Each row is where one point has got to under a steady rotation. How many ticks took it there?
The counts run from 0 to 461.
[-10 -31  -3  41  15 -31 -21  28  12   2  32   3  12   4 -10  12  20 -21
 -13  21  -8  -3   4   2  27  19 -10   9 -26 -17  -6 -15   1   7 -12 -42
  23  25  60  17 -32 -18   2   1   2  16  16  36  12 -40 -37  25  16  -2
   8 -27 -13  10  20  -3   3   4 -18  30 -20 -32  20 -29   1 -39 -17  16
  -1 -28  21 -14 -33  -5  21 -21   0 -18  12 -43  16]  344
[ -5 -23  20  48 -11 -10 -24  32  28  15  10  10  17  -3   6  -4  44  -1
   6   8 -24 -19   5  28  44  13  14   4  -5 -44  -2  -2  -7   1  -4 -48
  14   2  26  10 -34 -17  -2 -22  16   3  14  -1  10 -57   0  23  16  42
 -12 -45 -35  27   0  -1 -17   8 -30  34   8 -19 -16 -24   9 -35 -16  17
 -10 -21 -21  29   2  12 -10   3   7 -11   0 -13  18]  306
[-19  38  -5  10 -13 -10  17  10  30   5  32   4  20 -32  -7 -10  11  15
  48  23  -3  -2 -28  13  36  30 -15   5  45   3  30  30 -17 -16  15  -5
  11 -49  25 -17 -24   7  17   2 -35 -20  -8   4  10  -2  21  35  26  13
  14 -33 -36   3 -18 -23 -30 -14  -1  40  -9 -38   9   1   8 -20 -48   6
 -37 -13  36   6  -6   9  -7   1   4  31 -16  -9  46]  300
[  6 -49  -9  16  18  18 -20 -21   2 -25   6  -6 -18 -17  -9 -12 -16 -10
 -11 -10  22  15 -25 -14  11  18  11  26  23  30 -12 -23 -40 -12 -36  33
  46   7 -53 -16 -13 -19 -20  38  10  13  16   9   0  27 -15 -29 -23  -4
  14 -33  35  26 -13  -3  22  12 -18 -28   4  -4 -11  15 -43   6  13 -22
   6  15  14 -16  -2   2 -42  30  31  12 -11 -25  11]  187
[  6   3  20  14  -6 -47 -18 -39 -19   2 -15  28   0  14  22 -42  32   5
  -7   1   9  13  -5  19 -23   0   8  -4   5 -68  -2  -1  11   8 -26 -12
   4   6  -4   5 -21   7  14  -7  29  22  19 -29  10  -3   3 -20  10  14
  13  12 -39  39  17   7  34  41 -24  13  32  14  31 -11 -30  -4  43   9
  37  22 -33  21  21 -54   6  19  18 -18   4  17  -2]  13
[ -5 -57 -27   1  16  -6  -2  11  16   8  29  -1  -8 -16  -5  35  -7 -13
 -28   0  24  42 -12 -40  23   8  -4  37 -20  35 -10 -19  -6 -26  -1  14
  33 -13  -5   3 -43 -17  -9  34  11  22  22  32   6  -4 -42 -18 -13  -5
  17 -24  40  -2  -3  -1  25  -9   3 -26  -1 -35 -18 -18  -5 -12   4  -9
  -9   5  41 -36 -21  18 -16  -4  20   6   5 -27  -3]  158
[ 13 -30  -2  -3 -10 -14  -7 -27 -35   8  37  -1 -11  13  14 -11 -13 -26
  -2  38  17  27   9 -41 -12  -7 -31  23 -37  -2 -32 -30 -30 -21 -25  -5
  15   7  19  -7   3  12   1  -8   3  28  34  36  -5  -9  -7  -4  -3 -20
   0  -2  39  12  34 -16  12  -6  10 -29 -21  33  18 -45 -14 -11  43  -6
  24  49 -23 -36 -18 -36  23  27  14  19  16 -29 -34]  410
[ -5  17  31  24 -10 -16   3  -5  22 -13   0  23  16 -13  17  -9  40  23
  43   1 -20 -10  -8   6   3  30   8 -25  -4 -50  28  25  17  12   1 -24
   1 -16  -8 -22 -24  -2  16 -24 -21 -45  10 -16   6 -16  30  44  52  26
   4   6 -26  -8 -30 -22   2   0  -2   7 -16  -1   5  17 -12  -6 -33   9
   0  -2  11  57   9  11 -16  16   7  32  25   2  33]  312
[-19  -5  -2  34   9 -52 -25  20  10   7   4  22  14 -11  23   0  27  14
 -16   3 -14  35  14  11  22  22   7 -16 -35 -55   3 -18  42   0  -7 -54
  -5  16  11   8 -41 -16  20  -7  -6   3  23   7  11 -18 -20  -4  45  18
   6  30 -25   0   6   8  32  12 -23  20  20 -25  10   6  -6 -19  -4  10
   9 -10   8  31  -4 -18  27 -23  -7 -13   5 -13  22]  332
[-13   4   8   9 -11 -40  12  10 -33   5   5  -6   4  10  10 -12  33   2
  33  33 -39  -5  20   4 -14 -12 -25   2  -3 -55  22  -6  20 -22  12  -8
 -34 -34  31  15 -43   5  31 -29 -13   5 -10  30 -12 -31   5 -14  36  24
  13  18 -10  31  20 -41   1 -25  23 -14  16  19  29 -17  21 -15   8  25
  25  34 -20   4   5 -21  48 -18 -13   6  -4  -2   0]  61
[ -9  13  13  17 -10  22  11  43  29   3  10 -38  17  14   9 -26  10   3
  35  21 -16  19 -31  -4   0  14  -8  12  11 -25  21  15 -13  -6   4  -1
  16 -17  -9 -25 -19  10   9 -27 -26 -36   4  28  -2  -6   9 -19  18  17
 -33  16   3  19 -37  -4 -38 -18  17   1   4   3  39  10 -34 -11 -39  21
 -22  41  37  15 -19  37 -23  42 -16  21   0  16  58]  85
[-11  31  -9   0 -12 -11   7 -29  11  29  22  10   4 -55  17  -8  20  21
   8  16   0  33 -15   0  57  30 -14   5  25   7   2  12  19 -13   4 -13
  -2 -20  16 -23 -16   6  24   4  -6  23  -5 -18  -3  -6  35 -10  11  26
   5  -3 -62   1  -7  -8  -6  -5 -10  50  42 -37 -19  19 -15 -32   7   3
 -21 -14 -12   9 -12 -21  -2  -1  20  28 -13  -5  39]  291
[  2  23   8  36 -22   4   3 -11 -24 -11   7 -33   1  -6   9 -14   4   0
  23 -13  -7   5 -18   2  16  12 -47  -7  48 -28  10  10 -28 -17  -3  15
  -9 -37  10 -11 -33   0   8 -23   5  10  -5  42 -35  -6  10 -20  10  15
 -32  34 -17  58  -8 -13 -30 -15  15  -5  48   8  48   7 -36 -43  16  10
  -1  21 -10   9  -1   8 -11  43  -3  14 -17  -1  53]  56
[-32 -19  -1  17  23  31 -14  10   3   9  37  -9  14   5 -20  38   6  -3
  29  19   1  34  -6 -30   9  19   4 -10 -25  44  -1  -4 -40 -12 -21  12
  19  24   0  -3  -2  -2 -29   2 -23  12   1  27 -16 -16   0   2  27 -17
  -9   0  53  30  -3  10   8 -44  10 -25 -40  22 -13  17  10  -1 -17 -26
  -1  27  17 -37 -41  24   2   7 -17  44  15 -43 -10]  139
[  0  37 -27   8  -5 -29  -6 -60 -28 -16   2   9 -14  -3   6 -33 -10   8
  34   3  24   4 -15  18  -9  13 -29  21  25  -5   0 -10 -17 -21 -22 -10
   4 -48   7  -4 -19  27  10  29   0  30   1  10  -2  37  19   3  34   7
  18   1  -9  13  -8 -21  27   6 -14  11  20   0  40 -14 -53 -23  23  12
  25  -3 -17  -4  11 -56  -4   1  14  31  -3  -3  43]  10
[-27   3  32  14  16 -13 -32  16   6  14  -1  30  12  -4   4  -5  49  11
  42  27 -34  -2  31  29  -9  11  18 -25 -39 -37  12   7  23  -8  -9 -36
  -9  40  16   3 -14   0   8 -27 -26   1   1  -8  11 -31  33  37  69  18
   4 -10 -13   4  -4 -13   8   4 -16  29 -17   6   9  -1  15 -23 -21   3
  -7  -6 -17  26  -8  -4  11 -21  -2  18  25 -22  10]  314
[ 21   9   9   1  -5   9 -23 -21  14   0 -20  27  -8 -27  23 -41  21  20
   1   1 -16 -30  18  52  12  16   5  13  -4 -42   6   6  -4  -8 -13 -15
 -14 -27  -9  -1  -6  -3  20  14   3  -9   9  -8  21 -40  18 -10  39  56
   7 -32 -51   9  -6 -20 -26  27 -32  14  11   1 -26  13   2   7 -11  18
  -8   6 -20  46  58  -9 -15   7  33  13 -22  27   0]  266
[-36  -5  -3  49   5 -23   0  -6  -1   2  18 -12   8   5 -24  22   8  -9
  43  11  20  23 -11 -28  11  21 -17 -29   6  10   9   4 -40  -8 -38   0
  29  38  -1 -11  -2  -2 -12 -13  -5   4  12  33 -16  22   0  19  26 -42
   7  30  23  28  -2   2  16  -3 -22  16 -36   3  46  -3 -29 -20   6  -2
   5  21  31 -15 -54  -5  19  16  -5  15  19 -44  29]  365
[ -3  30   5   8 -13   8   0 -33  -3 -11   0  -4 -12 -52  10  -6  17  36
   7 -11  -9  13  -6  34  40  33  -7  -5  33 -24  16   9  -4   3   6   3
  -5 -42 -26 -22 -24 -11  15  10  -2   6 -25  -3 -15   0  39 -11  23  46
 -20  19 -32  39 -13 -15  -8  -8 -12  18  44 -29  -3  37 -25 -25  -1  -1
  -6 -12   1  27  13   8 -10   1  12  21 -26  -5  49]  282
[ 18  -4   3 -25  33  14   3   7 -24 -13 -15  35 -22  -4 -14 -33  -6   9
  18 -19 -21 -36   6  12 -30 -12  44  26 -12 -21  24 -15 -26  -8 -30  27
  -5   0 -28   2  -4   8 -18  25  -8   1  -7 -11  36  -3   9   0  18  22
  43 -53   4   8  -1 -45 -12  22  -5  -7 -23  37  23 -22  15  39 -18  12
  25   9  -4   1  48  -6  -3 -24  34  -3  -4  18 -32]  220
[-10 -34  30  39   1 -25   2  25  23  -1  15   8   0  33   5   4  32 -19
  27   8  -7 -11  10 -10  -9  17   8 -15 -33 -49  20  13 -16  21 -23 -39
   9  22  28   3 -32 -17  -7 -33 -13 -37  44  26  24 -29 -18  48  39 -11
  34  -3   4   4  -7  -1  20   6 -12  11 -58  14  37 -24  19  -4  -7   8
  -4  19  21  20 -19  10  21  12  -3 -11  35 -16 -16]  352
[ -5 -29  -6  16 -21 -25  10  18 -17  14  20   5  18   7  18 -22  28  -4
  39  26 -31 -11   5  13   2  -8 -45   5  16 -39  26   9   4 -35  -7   6
 -27 -24  58   5 -52   2  31 -33 -32   9 -17  29 -14 -34 -10   5  17   4
  10 -20 -15  22  28 -19 -15 -27   9   5  18  21  34 -20  16  -5  17  14
   5  34 -27 -15   0 -15  35  -4  -9   4   0   2   5]  62
[  0  -4 -24 -16 -37  26  15  11 -12  -1  22 -26  -5   4 -19   2 -20 -19
 -18  -4   9  -4 -32 -46 -14   7   7  36  20  -1  11 -18 -55  -9  18  40
  26 -17  -2   3 -22  -7  -2   6  16  -7  20  47  -8   6 -25 -38 -33   5
 -10  -3  26  50  28 -10   9  -2  34 -11   0  21  43 -29  -1  13   6  23
   6  38  25 -12 -15  31 -10  34  13   5 -23 -17  13]  430
[ 17 -50   3  17  23  32  -4   9   5   3  20 -19 -14   7  -7  27 -10 -12
 -15 -21   9  -8  -7 -28  -1   6  41  28 -35   8 -13 -21 -41  22  -7  14
  28  19 -24  18 -31 -23 -34  22  19   6  38  20  16 -22 -36  -2   4  -2
  12 -37  46  28  -6  -9  15  11  17 -38 -28  14  -8 -21  12   2  -1  -8
   5   6  17  -8  20  27 -15   7  23  -9 -12 -22 -36]  175
[-19 -33 -14   6   9  -4  -7  10   5 -18  -5  13  -4   1 -15  39 -10  16
   7   9   5  31  -4 -15 -29  14  18  -3  -7  18  35  12   8  -1  -9   9
  10   5 -32 -11 -10 -25   6  26 -33 -23   0  29  12  19 -46 -35  38  -3
  23  17  41 -19 -25  -8  48 -16  15 -22  -5  14   6  34  -5  40 -39  -5
  -5  31  67 -12 -10  30  10 -15   1  25  -1  -4  19]  152
[ -4  17  -9  43  -3  16 -16   2 -14   1  17 -33   8   0 -12 -16   3   2
  24   8   3   8  -3   8  34   2 -19   2  27 -10   1   8 -33 -16 -15  16
  -5 -15  38  -3 -24  -1  -8 -29   8  19   2  41 -33 -21  -2 -23   8  12
 -30   8 -15  81  12  -4 -26 -18   7   1  28   8  53   6 -35 -40  18  13
  -7  21 -15  -7 -12 -10   5  28 -17  -9 -16  -9  45]  55
[ 24 -27  -5  -5  12  -8 -32 -25   6  -6  17  22 -10   5  18 -11 -27 -10
 -24  11  18  25   9 -18 -35  26  41  23 -73  15  -2 -17  13  11  -6 -25
  19  18 -34 -10  17   2  -5  26  19   2  38   0  50  -6 -24 -34  15  10
  26  -7   3 -35 -13  -3  25  15   9 -26 -27  11 -39  -2  -1  22   1  -2
   0  30  24  -5  37 -22  -6  -1  25  11  -6  13 -51]  172
[-10 -33  -1  22   6  -2  -1  44  22  21  36 -10  28  -7   2   3  39 -17
  18  35 -10  24  -8   2  17  -8 -40  22  21  18   2   5   0 -45  -1   1
  14 -12  14 -26 -38  -1  13  -9 -34 -16 -13  51 -23 -19 -21 -12   8 -10
 -27   0  28  21  -2  -8 -14 -59   7  -7  21   1  -1   0 -10 -22  -8  -4
 -19  37  17 -18 -47  17 -14  16 -18  25  10 -24  31]  102
[-11 -34 -10  -1   0  32  30  11   1 -10   4  10  -8  -6 -31   1  -4 -10
 -11 -30  16  -8 -22 -28  13  -1  35  41  48   8  17 -17 -40   5  -9  42
  33   5 -20   9 -28 -19 -24  13   6  16   0 -12  15  16   1 -19 -34   6
  28 -67  19  21  18 -23  13  13   3  -4 -15  18  28 -18  15  25  14  -5
  13   4   0 -23   8  14 -22  -2  23 -15 -25 -18 -15]  204
[-17  29   4  20   4  16 -16 -18 -12  18  13  -7  -6 -46  -3  -7  18  29
  -5  -6  -3  21   4  23  51  20   9   3  33   1   2  -4 -10 -22   4   9
  -2 -12  -9 -13 -10  -4  14  -1  14  31 -26   2 -20 -12  41  -8  10  40
 -34  -1 -34  51   8 -10 -14  -9 -24  31  41 -23   3  26 -39 -42  19  -2
 -14 -16 -17  15  -6  -2 -15  -1  13   9 -29 -30  52]  281
[  7 -21   0  18 -15  -8  -9   8 -19 -15  18 -17 -21  32 -11  16 -19 -15
 -26   8   2  -4  10 -19 -16  24  21  -9 -49 -33  10 -15 -21  24   7 -14
 -11   6  13  25  -4 -31 -15 -16  11  -8  41  50  10 -16 -35  -7  21   3
  33  27  -2  18  16  -9  27  36  38  -4 -36  12  44 -19   4  11   6  19
  17  28  47  21  23 -12  49   3   7 -17  -6  -1 -19]  389
[-11   4  -2  36 -25 -33  17 -34  -3  -9  28  -4  -7   2  -7  18 -18  11
  -3   6  19  61 -25 -43   1  35  -9 -37   4 -13  18  11  -6  30  -3 -24
   9  15  -1 -20  -4 -22  -9  -6   0   0  26  31   2  31  -8 -14  11 -30
  11  52  -3  12 -18   2  52  14   7   1  -5  -3  37   8 -36   2  21   1
  -3  43  47   4 -41  -4  28  28   3  18  -1  -7  18]  376
[-18 -11  -6  40 -16 -28   6 -19   4  -3  29 -15   8   9  -4  12  -7 -11
 -10  -6  34  35 -20 -32  12  28 -27 -19  25 -12 -18  18 -19  10 -12 -17
  36  17  -7 -19 -26 -22 -20 -13  22   1  45  31  -3  37 -25 -11 -24 -28
  14  45  -1  24   0  21  46   6  -8  -6  12 -15  43   2 -44  -8  26  -4
  -9  30  39   0 -38 -12  -5  45   4   9   3 -25  31]  375
[  3 -30  16  18   6 -22 -25  48  14  25  25 -11  20   2  33 -15  26 -19
  15  25 -34 -17  24  10  -7 -14 -20  13 -40 -26 -14 -24  16 -22   6 -23
 -14 -18  31  -4 -45  -1  13 -17  -9  -5  18  39  -6 -62 -13   2  35  31
 -24  -5  30  11   7 -17 -35 -27  13 -10  12  13  -3 -27   3 -34 -18  21
  -6  43  -8  -6  -1  13  -1  19 -12  15  20 -11   1]  90
[ -4 -14   7  58 -13 -16  -3 -25  -1 -11  30 -16   9  10 -13  29  10 -20
  41   0  10  15 -12 -30  15  22 -20 -35   6 -14   1  20 -47  -7 -29 -14
  27  29  11 -15  -5 -14 -26 -29   2   1  35  25 -10   5   2  27  15 -36
  16  14  21  26   2   7  28  -1   4   6 -35  16  28  -1  -2 -24   9 -14
   3  30  12  -1 -40  -6  14  24 -11  17  15 -42  -3]  364
[  5 -32  -7 -30  17  -6   0 -19 -13   0 -18  20 -15  -4   8 -11  -7  11
 -51  -8  11  36  -4 -13 -21   7  51  28 -13  -6   7 -25  15   1 -16  14
   0  26 -68   6 -12 -13   2  20  21  23  13 -33  33  25 -21 -62 -16  14
  14 -15 -18  -3   5  -1  39  30 -16 -22  20  21   0  -7  -7  44  24   1
  11  37   2   6  15 -14 -18   0  46 -22 -24   9 -35]  200
[-11  22 -11   3 -14  -6  13  37  10  27  15 -11  30   2  18 -32   9  -1
  22  51 -25  29 -12   4 -26  19 -18   7   0   1  21  15  23 -22   7 -13
   0   6  21 -40   8  47  21 -21 -20  -4  -5  20 -11 -14   0 -40  13   7
 -28  11 -26 -11  -5  -5 -47 -21   6  29  24 -10  30 -12 -26 -10 -21  39
 -25  34  16  -1 -39 -17   2  24   4  15  -7  16  45]  76
[  0 -30 -13   4 -29 -17  25  -7 -30 -15  32   8 -17  14 -13  16  -5 -17
   5  16   1 -17   7 -46 -21 -23 -20  12  16 -18  10  -7 -38 -19 -14  40
  -2 -11  29   6 -23 -12   3   0 -11 -18   5  48 -14  -4 -12 -15 -14 -21
  18 -15  37  31  54 -31  18 -22  31 -25 -17  42  28 -37  21  17  28   0
  26  59   4 -32   5   0  13  17  15  14   2 -22 -23]  419
[-25  34   0 -46  14  -6  26   1 -27   1 -14  20 -16 -29  -7 -10  15  30
  -5  10 -25  22   6   3  -7   2  40  21  10 -36  28 -15  32 -16   8  23
 -35 -13 -42   3 -32  19  14  18 -22   9 -31 -29  40  14  32 -16  14  32
  13 -20 -43  -2  16 -54   0  11   2  15  18   3  35 -13  12  21  -6  24
  16   2 -14  24  25  -7  16 -24  28  -9 -16   4   8]  247
[-19 -17 -19  14   6 -32  15   9 -12  22  35   6  12  26 -10   7   3 -32
   3  51   4  40   1 -37   1  13 -21  10 -17   5  -4 -31 -23 -15 -13 -15
   4  34  62   1  -9  -1 -13 -12  -3  12  26  44  -4  10 -21   3  -4 -33
  14 -11  17  -1  38  -4  31  -9 -24  18 -32  -1  42 -38   3 -10  18   5
   8  15  22 -38 -42 -13  38  -9   6  -8   2 -42 -17]  382
